In the rows, zero is written as 128.
One turn moves each row of this set onto another row. After a few examples, where does it send each row asked below?
K_385: [112 129 142 144 164 146 158 111 145 142 152 164 125 136 146 119 136 133
 104 121 114 153 144 143 146 122 145 142 147 126 150 142 123 135 130 137
 115 141 143 163 156 115 105 148 115 141 134 156 116 154  97]
K_238: [ 95 153 120 104 117 113 127 143 124 101 125 147 140 111  96 141 150 171
 136 131 107  85 110 116 133 118 149 114 124 143 108 131 150 158 159 124
 143 110 137 125 137 171 139 116 118 143 125  99 145 111  98]
K_890: [113 154 106 137 129 148 123 160 117 106 132 140 123 135  88 114 152 143
 137 133 132  92 111 103  88 153 138 130  77 132 112 104 143 103 136 148
 148  87 156 100 127 133  91  93 146 166 132 146  99 146 123]
K_908: [138 137 132 158 126 150 138 169 124 124 108 132 121 114  88  90 182 103
 134 138 148 122 135 137 119 159 137 117 139 145 137 117 128  95 108 104
 102  93 159  98 152 117 110 135 147 153 146 124 101 158 122]
K_483: [161  87 130 141 128 156 116 158 147 109 114 109 134 100 117 119 180 113
 151 152 142 119 122 123 137 132 141 105 119 147 129 114 124 110 104 101
 100  94 147 104 159 143 106 106 138 166 132 134 122 138 124]
K_917: [126 133 119 111 146 132 129 148 138  93 136 138 112 118 104 121 153 156
 143 134 150  89 102  90 103 122 146 120  92 128 112 105 108 112 124 144
 125  84 148 122 106 157 100  82 129 155 133 153 124 123 142]
K_229: [113 125 147 129 149 152 132 133 128 130 145 133 133 102 143 134 150 149
 104 135  94 107  97 130 146 149 147 156 166 144 150 147 139 118 114 126
 116 145 146 160 152 120  97 112  98 129 145 139 124 158  92]
K_657: [153 130 113 128 145 103 134 128 150  95 127 145 119 120  99 114 130 124
 182 114 138 108 114 111 117 100 133 110  89 112 127  96  91 132 134 150
 122  93 146 128 135 155 128 114 148 150 135 147 131 122 140]
K_243: [ 93 126 126 138 164 131 173 150 134 147 142 148 128 128 136 106 136 139
 108 100 109 174 129 128 107 129 143 133 156 140 151 124 132 160 124 125
 103 118 144 147 130 143 109 148 118 130 129 135 105 131  88]
K_809: [129 124 104 129 133 182 109 160 118 144 129 122 120 131 109  98 161  79
 131 126 142 141 139 138 115 154 129 120 149 132 138 114 156  87 117 122
 133 114 169 107 140  98 117 123 152 147 119 154 116 153 124]
K_968: [172 101 116 123 132 139 137 137 149 118 104 122 136 109 102  94 166  84
 161 140 159 141 118 131 140 137 119 115 153 138 141 117 130 114 123 120
 106 106 142 115 134 133 138 138 161 153 115 122 151 124 137]
K_170: [ 98 134 116 108 132 106 119 128 128 152 125 164 147 122 119 151 114 138
 109 142  87  96 107 142 138 142 127 117  97 141 131 135 147 134 179 151
 147 123 106 136 139 100 132 112 134 143 103 132 147 133 109]
K_82: [100 153 135 100 132 123 107 142 132 110 129 165 147 106 123 148 153 170
  97 154 105  68 108 134 149 145 134 153 132 143 116 171 148 124 150 125
 137 119 129 140 139 127 116 109 125 131 137 130 139 133 100]
K_125: [139 104 132 130 130 161 128 132 149 120 129 141 140 108 132 105 167 112
 127 166 153 127 155 135 151 130 146 126 110 146 114 116 137  93 114 110
 133  93 146 109 114 117  90 107 157 158 124 168 123 144 147]
K_305: [102 135 127 130 157 128 178 146 142 112 150 132 125 113 135 106 147 132
 137 105 121 145 103 134 127 128 148 172 171 149 139 149 128 141 112 109
 111 136 137 142 141 141 102 138 114 103 141 124 126 143 106]
K_529: [125 136 129 127 138 166 126 172 133 131 124 136 114 114  94  97 177  86
 131 132 145 121 151 144 139 145 141 129 132 141 134 124 136  87 110  95
 109 102 160 101 138  94 104 118 149 135 132 153 124 166 136]
K_248: [159 112  98 122 149 118 125 133 140 130 124 143 119 138 109 122 118 113
 151 128 138 104  91 107 108 137 117 102  93 115 147 105 100 106 153 180
 113 114 127 144 126 122 133 111 147 152 105 145 127 127 134]
K_256: [113 120 146 136 154 152 141 132 134 124 145 135 122 110 149 124 136 139
 104 128 109 124  96 124 126 147 155 151 162 140 147 140 126 125 109 122
 111 153 144 163 155 118  95 119  88 130 138 134 113 163  91]
K_447: [140 101 112 122 132 162 142 138 131 152 118 129 129 125 120  99 159 102
 125 149 157 148 131 122 124 163 128 110 137 148 129 107 146 102 130 135
 125  95 140 125 105 111 116 123 156 166  83 141 131 119 151]
K_542: [ 88 128 121 142 155 119 168 145 121 154 137 152 141 117 128 106 131 145
 118  95 100 169 142 133 120 130 143 127 157 142 153 124 141 152 131 129
 106 121 143 146 129 150 114 153 132 131 126 130 115 118  91]
K_204: [148 131 107 156 121 158 129 147 122 121 117 130 130 132  99  83 171  91
 145 131 153 143 141 145 122 157 123 126 157 132 135 121 147  94 120 130
 133 108 161 100 157 123 126 152 163 153 138 131 109 150 122]
K_830: [ 96 146 116 112 122  96 131 109 119 127 121 158 147 118 104 132 113 133
 146 109  96 114 121 135 137 110 132 105 115 132 123 120 151 162 169 138
 151 124 131 127 147 141 148 124 137 148 107 115 153 115 111]
K_319: [107 124 134 146 158 140 145 110 128 159 150 162 141 129 141 123 135 141
 101 119  97 142 148 145 161 130 134 141 145 130 148 143 132 129 137 149
 117 137 143 163 157 112 103 143 123 143 131 160 119 142  92]
K_16: [ 96 147 123 101 133 114 121 144 142 110 129 166 147 113 113 153 150 165
 106 162 108  69 107 130 148 137 138 137 113 147 114 156 145 126 170 132
 146 116 114 130 124 128 125 110 126 125 130 125 149 134 101]
K_153: [ 94 154 126 107 124 111 130 146 113 104 123 143 137 109 103 131 153 167
 147 113  93  89 104 122 129 128 152 134 145 140 115 150 154 166 138 108
 137 111 146 130 144 169 130 123 121 140 128 104 140 106 105]
K_349: [146 148  97 116 145 140 108 162 127 134 119 139 106 129  64 128 133 105
 153 117 133  98 106 104  96 157 119  98 100 114 152 107 126 106 154 147
 102 123 146 126 148 110 143 116 141 156 104 126 137 139 113]
K_875: [147 159 100 122 140 126 102 149 150  85 130 144 122 124  83 120 141 111
 176 118 127 101 132 126 118 107 126 129  90 108 130 110 131 115 140 135
 136 104 161  96 153 141 133 124 164 145 157 155 131 153 110]
K_915: [137 134 111 101 148 135 128 129 149 109 140 154 115 131 113 120 139 131
 129 144 168  89  97 108 126 133 122 139 102 124 126 130 111  87 147 172
 130 110 130 140  92 122 110  93 147 138 118 163 139 134 147]
K_321: [ 96 151 115 116 126  93 131 121 110 140 117 165 150 121 113 124 108 129
 146  96  81 126 127 144 131 120 137 113 127 126 133 134 152 169 156 131
 137 119 135 132 138 141 142 143 149 144 106 117 140 111 110]
K_258: [ 99 140 116 116 140 117 113 127 117 159 126 172 154 126 134 151 118 140
 101 133  87 104 124 149 146 151 125 121 108 133 132 155 145 133 169 154
 132 124 115 144 143  99 121 122 141 147 104 137 137 132 102]
K_715: [127 174 116 118 133 129 137 130 134 108 121 171 117 128  71  97 138 112
 136 137 163  92 122 115 121 150 118 150 102 125 128 124 134  82 157 153
 134 120 139 123 106 100 116 117 164 137 114 141 140 149 146]
K_567: [ 98 142 129 126 151 125 171 153 129 118 149 126 134  95 127 114 155 146
 145 103 104 130 105 135 136 134 154 160 177 152 142 150 137 141 110 105
 115 133 139 142 133 154 106 137 117 106 141 119 136 132 107]

K_258 turns into K_321
K_483 turns into K_125
K_908 turns into K_529
Now find these:
K_715 turns into K_349
K_830 turns into K_238
K_542 turns into K_567
K_385 turns into K_243
K_915 turns into K_248

One turn moves each row of this set onto another row. After a few examples, where does it send each row asked below?
K_474: [120 135 121 150 129 150 106 137 114 147 122 121 141 130 127 118 120 146
 150  76 122 100]
K_277: [149 136 164 131 132 114 144  93  93 154 135  88 128 117 134 121 117 150
 130 115 126 115]
K_245: [126 115 114 115 139 153 154 126 140 159 151 108 141 165 122 103 146 147
 112 132 130 154]
K_94: [ 99 121 123 108 154 115 143 141 150 100 102 112 134 130 133 167 139 124
 136 146 143 115]
K_284: [135 104 131 126 151 134 113 172 132 136 138 137 144 142 115 117 106 133
 149 157 127 140]
K_623: [118 121 138 126 143 128 112  85 103 140 141 110 117 131 149 145  97 138
 120 116 133  83]
K_865: [150 127 113 119 131 112 106 114 112 146 145  79 141 135  94 132 127 133
 115 152 115 112]
K_419: [122 150 133 124  81 135 142 118 145 148 113 108 125 105 128 110 143 133
 118 146 122 151]
K_954: [127 166 143 118 147 119 141 109 108 160 157  94 111 132 145 144 133 114
 104 110 134 119]
K_665: [155 111 118 133 110 142 131 137 132  96 139 147 134 150 159 121 170 130
 110 121 124 111]
K_751: [153 108 130 111 125 144 128 154 120 123 126 152 121 145 136 127 162 107
 107 105 109 132]
K_660: [102 138 130 114 159 122 145 151 151 103 102 112 137 122 140 171 131 125
 148 137 137 114]
K_31: [100 160 134 137 156 109 102 129 134 100 125 132 139 112 180 134 114 134
 144 129 133 125]
K_594: [141 114 142 121 119 141 109 145 121 106 140 155 117 145 163  92 150 130
 114 121 114 117]
K_884: [139 101 122 128 157 142 115 122 135 138 140  80 111 106 118 149 109 140
 120 140 119 100]
K_19: [ 94 155 137 138 148 101 100 135 130  99 115 126 134 114 171 139 125 128
 144 126 138 115]
K_732: [121 151 125 130  67 125 143 100 126 147 106 122 131 117 140 121 128 127
 117 121 134 132]
K_839: [157 125 124 147 121 107 120 109 101 138 129  79 132 127 117 133 105 141
 132 123 130  91]
K_559: [115 126 113 119 154 110 145 121 155  89 133 126 140 147 156 146 109 138
 107 151 139 152]
K_272: [147 154 123 127 148 135 141 142 141 129 161 130 142 128 148  98 155 146
 155 156 149 145]
K_392: [142 145 149 106 139 116 127  93 105 151 156  89 131 128 115 111 139 149
 112 147 116 133]
K_59: [140 141 121 132 139 146 138 105 113 157 146 127 131 134 154  90 129 147
 128  79 132 150]
K_995: [148 102 143 126 124 150 134 161 125 128 116 139 126 132 160 119 173 114
 132 119 117 110]
K_787: [111 119 109 132 124 155 119 148 145 128 136 101 142 162 103 118 137 156
 133 130 125  95]
K_643: [138 143 132 148 144 129 121 121 138 140 176  78 127 122 138 138 132 142
  88 152 119 132]
K_615: [118 124 116 120  84 140 109 117 144 139 109 116 130 103 117 109 122 141
 119 158 113 140]
K_421: [126 144 123 107 174 112 132 141 138 124 118 127 120 111 160 133 110 108
 126 119 131 174]
K_821: [127 146 132 124 167 106 124 141 133 121 117 123 115 103 162 127 117 109
 124 112 132 173]
K_109: [120 128 109 112  78 131 120 108 128 141  93 126 120 114 118 122 111 123
 124 126 127 122]
K_772: [121 113 118 118 157 110 141 116 152  94 131 125 131 137 155 137 117 136
 100 146 139 168]
K_591: [142 154 137 134 137 129 158 123 113 137 136 159 162 135 138 149 145 131
 153 103 147 136]
K_578: [142 131 121 122 132 132 125 137 119  96 131 159 131 148 111 130  94 146
 147 105 148 109]

K_665 turns into K_751
K_94 turns into K_772
K_954 turns into K_623
Now find these:
K_578 turns into K_284
K_865 turns into K_392
K_732 turns into K_109
K_59 turns into K_474
K_660 turns into K_559

